In the rows, 128 means zero.
A single turn carries every row of the set below to another of its rows. Some are shown first; where does it send the rows asked next?
K280: [117 125  92 139 106 121 136 123 115  98 139 144 152  91 119 120 125 133
 133 164  96]
K184: [157 126 109 124 137  91 134 117 103  89 155 136 157 120 139 101 129  89
 115 156 113]
K179: [122 130  91 154 105 122 124 112 134  78 160 150 159 126 141 103 129 151
  91 145 114]
K219: [148 127 135 138 124 154 130 136 123 100 155 125 166 119 105  94 140 121
 107 141  98]
K841: [144 129 108 122 122  88 132 142 110  67 155 152 163  88 128 102 112 108
 105 143 111]
K884: [151 127  94 135 135 111 118 115 147 102 123 136 168 121 141 113 148 122
  79 140 120]
K305: [133 117 134 120 156 130 116 147 104  86 160 144 164 116 129  97 119 120
 126 144 109]
K651: [114 136  78 141 100 110 127 128 117  97 142 143 156  97 126 123 120 137
 106 155 105]
K320: [134 120 127 125 159 127 110 140 104  96 160 133 165 136 140  99 124 115
 114 140 117]
K267: [151 125 120 126 131 103 134 126 133  92 134 161 152  94 110 112 142 109
 141 129  94]
K741: [154 143  94 132 128  85 116 118 133  99 143 146 163 123 129 119 143 109
  97 115 112]
K461: [144 140 106 128 121  92 125 140 137  83 143 165 162  93 111 119 131 124
 110 112 104]
K344: [126 123 124 121 148 124 111 160 108  80 162 148 169 110 129 100 113 128
 108 134 116]
K799: [130 118 101 155 119 130 130  93 131  93 160 138 153 137 144  99 139 138
 107 156 110]
K33: [132 128 118 125 150 118 106 150 108  91 163 139 173 132 139 101 119 124
  95 132 120]
K629: [149 135  97 125 126  80 126 129 109  80 157 141 163 113 141 105 117  99
  91 144 121]
K83: [145 113 117 126 133 131 133 131 149  87 117 153 161  81 122 109 144 128
 120 146 104]
K647: [145 138 120 144 115 143 120 140 125  99 159 126 174 130 111  98 134 124
  79 129 107]
K645: [119 121 106 152 104 132 134 118 136  72 156 159 155 103 129  99 126 151
 111 150 107]
K323: [155 113 115 130 145 126 129 109 142 104 120 137 157 113 134 109 155 111
 116 155 110]
K476: [143 129 100 131 123 112 121 138 150  83 124 152 171  87 126 114 138 136
  83 132 115]
K985: [159 130 111 132 143  98 126 106 132 108 139 140 153 124 126 115 152  99
 132 130 101]
K833: [150 132 127 142 126 148 125 129 122 106 158 119 168 136 110  95 139 117
  94 138 104]
K79: [121 134  75 145 110 105 122 112 116 108 142 130 156 120 135 122 127 128
 103 159 109]
K250: [150 118 120 119 132  96 140 131 107  76 153 148 155  95 127  97 121  95
 131 157 107]
K522: [141 133 128 138 115 149 125 148 126  92 156 131 172 112 102  94 131 130
  92 130 102]
K57: [124 125  87 142 118 118 133 106 113 112 141 130 149 113 129 119 132 121
 130 169 101]
K974: [125 111 112 150 118 136 139 101 130  85 153 149 147 117 132  97 138 139
 128 162 103]

K461 -> K741
K323 -> K83
K179 -> K799
Now find these:
K57 -> K280
K522 -> K647
K629 -> K184
K320 -> K305

A single turn carries every row of the set below to another of its rows. Some are shown first; where does it send the rows asked next?
K525: [109 113  97 119 110 121 139 137 107 120 136 105 118 120 150 141 135 135
 126 106 118 133 129 107 120 123 108 137 159 163 126 111 149 152 128 149
 138 130 102 118 116 120 132 120 126 133 131 131 129 119 148 141]
K433: [ 95 168  77 122 126 124 121 132 125 112 136 103 130 127 122 139 115 124
 124 147 122 149 124 128 119 142 106 123 143 142 121 114 149 115 115 106
 134 126 125 138 119 117 129 144 102 127 104 132  83 127 121 140]
K923: [100 169 106 133 145 119 112 139 134 124 121 114 114 126 126 140 112 126
 114 148 128 129 129 131 116 124 114 128 149 136 142 117 164 127 149 131
 126 121 129 125 135 127 130 146 113 128 128 136 114 156 152 126]
K531: [120 110 138 132 104 117 125 124 105 126 109 112 119 125 142 139 108 112
 128 170 116 125 117 142 115 137 114 110 112 142 122 108 113 100 109 122
 143 125 136 135 130 121 124 148 104 122 126 155 121 113 149 144]
K309: [110 105 128 146 135 148 110 123 102 114 119 121 137 143 139 125  96 112
 104 155 131 114 161 127 114 153 130 134 126 124 127 113 129 107 121 116
 127 137 134 135 124 116 126 126 108 123 108 139 128 114 150 122]
K468: [ 86 129 122 144 112 177 118 136 104  99 143 110 128 124 109 155 135 133
 124 120 130 146 125 133 132 145 129 147 145 120 105 113 124 129 114  91
 123 111 157 127 130 120 138 137  86 123 116 119 104 129 137 142]
K87: [ 99 102 113 127  89 144 121 142 105 135 124 108 132 120 146 151 125 141
 138 119 112 141 109 135 128 147 109 123 160 119 117 114 150 155 149 133
 130 112 122 124 143 128 130 113 119 137 130 129 149 128 138 119]
K3: [ 84 132 140 127 147 161 115 125 114  92 139 107 122 111 129 117 123 128
 125 116 129 157 127 150 124 130 107 118 145 148 124 110 101 130 131  94
 120 126 129 130 123 100 123 141  86 142 111 141 101 120 143 146]
K218: [ 90 142 131 114 120 112 116 167 119 101 114  97 108 117 109 130 129 124
 137 138 118 156 106 137 123 124 109 120 131 132 139 118 128 145 128 127
 145  97 124 121 135  95 152 130 109 106 141 129 102 127 135 132]
K168: [ 92 138 125 124 106 142 118 148 111 119 120 124 146 123 114 137 155 132
 134 157 143 119 122 137 135 135 110 125 146 126 123 105  97 101 112 125
 135 121 115 110 122 115 139 130  76 136 127 113 145 117 167 143]
K492: [129 125 136 136 137 156 125 134 139 109 117 120 143 120 113 138 121 131
 142 130 127 132 133 129 126 134 105 122 138 137 100 118 167 138 107 126
 117 126 122 110 134 110 128  99 101 129 107 130 128  78 143 141]
K23: [104 107 125 108  92 120 135 139 106 119 108 118 140 109 132 153 135 124
 130 123 107 128 116 121 112 131 108 135 164 145 110 109 145 151 139 130
 140 140 116 111 124 138 126 107 118 135 137 133 134 125 147 119]
K558: [109 131 127 117 133 129 118 183 107 111 124 135 137 125 137 128  98 152
 124 111 122 148 133 141 127 124 120 118 142 131 123 113 137  98 133 147
 114 123 121 138 131 112 131 117 127 110  95 133 108 145 129 149]
K407: [ 80 141 108 132 120 133 112 148 107 125 111 114 151 121 115 115 138 116
 140 166 138 127 132 129 120 133 112 121 153 148 125 106  90 108 134 126
 128 119 132 103 132 121 117 116 121 115  99 131 117  95 160 120]
K881: [ 95 128 110 127 111 121 111 131 107 122 136 110 156 139 122 141 143 118
 108 121 149 112 119 149 133 128 117 136 126 152 118 101  91 110 120 130
 129 124 111 116 118 130 121 143 105 120 105 113 118 107 167 133]
K788: [ 85 134 104 141 123 137 133 131 102 133 131  96 145 119 120 121 150 123
 126 151 145 136 146 144 137 131 111 118 152 138 136 101 110 116 122 124
 128 114 104 141 150 106 127 131 103 126  94 114 143 116 163 134]
K216: [115  99 131 138 117 169 121 151  91 111 142 106 123 114 134 131  99 112
 129 147 126 115 131 115 119 163 121 124 134 133 133 113 104  97 105 132
 138 128 142 126 119 103 127 125 115 113 129 130 122  99 143 147]
K840: [115 138 136 129 138 116 123 124 124 109 129 107 143 128 131 160 105 124
 135 108 137 146 126 133 146 153 119 100 150 147 107 127 147 145 102 110
 119 114 127 138 120 117 116 109  99 138 126 108 135  95 157 132]
K658: [100 116 132 131 132 138 137 131  83 117 132 104 118 124 144 122 123 114
 102 141 107 138 127 131 123 147 106 130 110 145 136 108 127  93 111 123
 153 134 135 134 125 125 121 139 105 108 128 132 132 100 143 160]
K470: [120 134 105 147 123 129 117 159 107  90 127 101 141 114 112 159 103 124
 122 128 125 112 121 113 117 128 151 125 153 140 119 122 126 130 121 124
 116 123 141 115 133 111 138 123 121 131 122 120 107 145 139  97]
K862: [107 129 150 127 142 147 124 139  96 102 126  95 107 113 123 149 140 130
 121 110 121 150 100 130 106 116 122 120 129 135 144 125 105 126 148 120
 106 124 113 118 145 119 124 141 106 137 112 142 127 124 134 137]
K52: [110 155 120 118 131 128 125 150 127 107 142 100 119 110 112 137 141 122
 139 135 126 164 137 134 102 146  97 101 143 136 119 107 120 113 119 100
 130 119 138 108 136  91 141 142 100 114 131 147  96 109 140 137]
K519: [106 107 108 124 115 136 113 160 113 122 129 120 111 129 149 133 132 139
 148 109 122 138 137 108 110 130 112 119 145 141 126 113 144 148 136 154
 128 123 123  90 114 121 135 111 110 132 142 137 132 108 156 132]
K767: [ 88 135 135 133 133 173 127 140  93 105 140 118 135 107 103 133 126 149
 112 116 115 123 109 127 125 149 129 150 137 138 144 125 142 135 132 133
 131 120 138 115 125 114 126 116  96 131 128 107 108 136 129 132]
K543: [ 95 125 134 110 126 134 126 144 126 116 110 100 139 114 146 132 119 107
 124 114 117 149 111 145 129 118 111 121 146 144 110 116 156 135  90 104
 118 125 147 106 133 133 102 111 125 108 121 117 118  95 154 140]
K117: [ 96  95 113 126 117 125 107 146 105 114 124 119 128 131 152 132 116 135
 133 104 133 150 131 128 122 140 111 115 145 141 126 117 135 160 169 132
 130 116 126 114 130 124 122 107 119 128 123 125 137 110 152 118]
K821: [106 142 136 126 111 135 131 130 148 131 121 118 136 124 146 155 114 143
 138 118 140 138 104 145 146 133 129 117 152 133 105 114 151 130 108 122
 121 115 156 117 124 119 114 131 119 126 137 147 130  94 142 148]
K368: [112 119 129 128 126 123 131 173 115 123 131 125 106 133 106 158 116 139
 129 107 119 146 121 129 118 125 127 133 151 140 123 111 124 103 115 147
 124 113 138 134 122 127 102 113 106 101 116 126  94 145 171 149]
K36: [ 99 120 147 139 140 121 137 154 120 114 116 109 109 142 123 138 128 169
 117 122 105 134 121 129 142 117 116 147 161 142 104 112 121 104 109 130
 131 115 130 135 121 123 131 114 111 137 117 128 111 150 144 139]
K929: [ 75 156  97 135 114 142 109 149  98 152 139 108 148 123 138 132 140 128
 126 138 134 119 125 128 130 152 105 128 134 137 120 108 103 100 102 139
 111 110 129 106 123 126 133 136 121 119 115 116 132 122 149 142]
K144: [106 113 174 132 129 110 132 147 115 135 132 113 143 126  96 138 123 133
 130 114 129 141 131 128 120 136 109 119 163 137 117 111 126 120 130 132
 131 125 131 141 130 102 128 116 118 124 108 139 114 162 131 135]
K29: [107 128 122 122 122 154 139 139 130 111 124 106 137 107 135 147 108 114
 143 124 139 150 115 103 123 129  99 122 161 141 124 135 147 135 102 121
 112 120 133 129 126 115 110 118 124 120  94 123 142  98 139 173]
K535: [113 142 113 131 113 146 109 141 114  98 127 118 141 101 119 160 110 122
 126 138 136 122 130 145 102 136 121 125 148 150  95 109 129 114 119  94
 110 134 140 123 133 136 130 135 111 139 113 107  81 140 137 132]
K800: [122 127 143 123 138 131 105 172 108 123 133 113 139 150 112 137 124 133
 130 126 102 149 117 121 142 138  94 119 172 109 131 120 135 105 136 130
 131 115 128 130 134 117 119 110 108 112 100 140 103 133 130 123]
K805: [116 119 125 137 109 120 118 124 103 125 123 118 126 136 139 139 102 122
 118 172 124 121 144 128 133 166 105 124 134 126 132 119 134 113 106 113
 143  99 145 147 133 113 139 135 109 111 136 113 121 122 150 136]

K470 -> K862
K492 -> K543
Now find these:
K881 -> K788
K52 -> K535
K519 -> K23
K800 -> K368
K531 -> K309

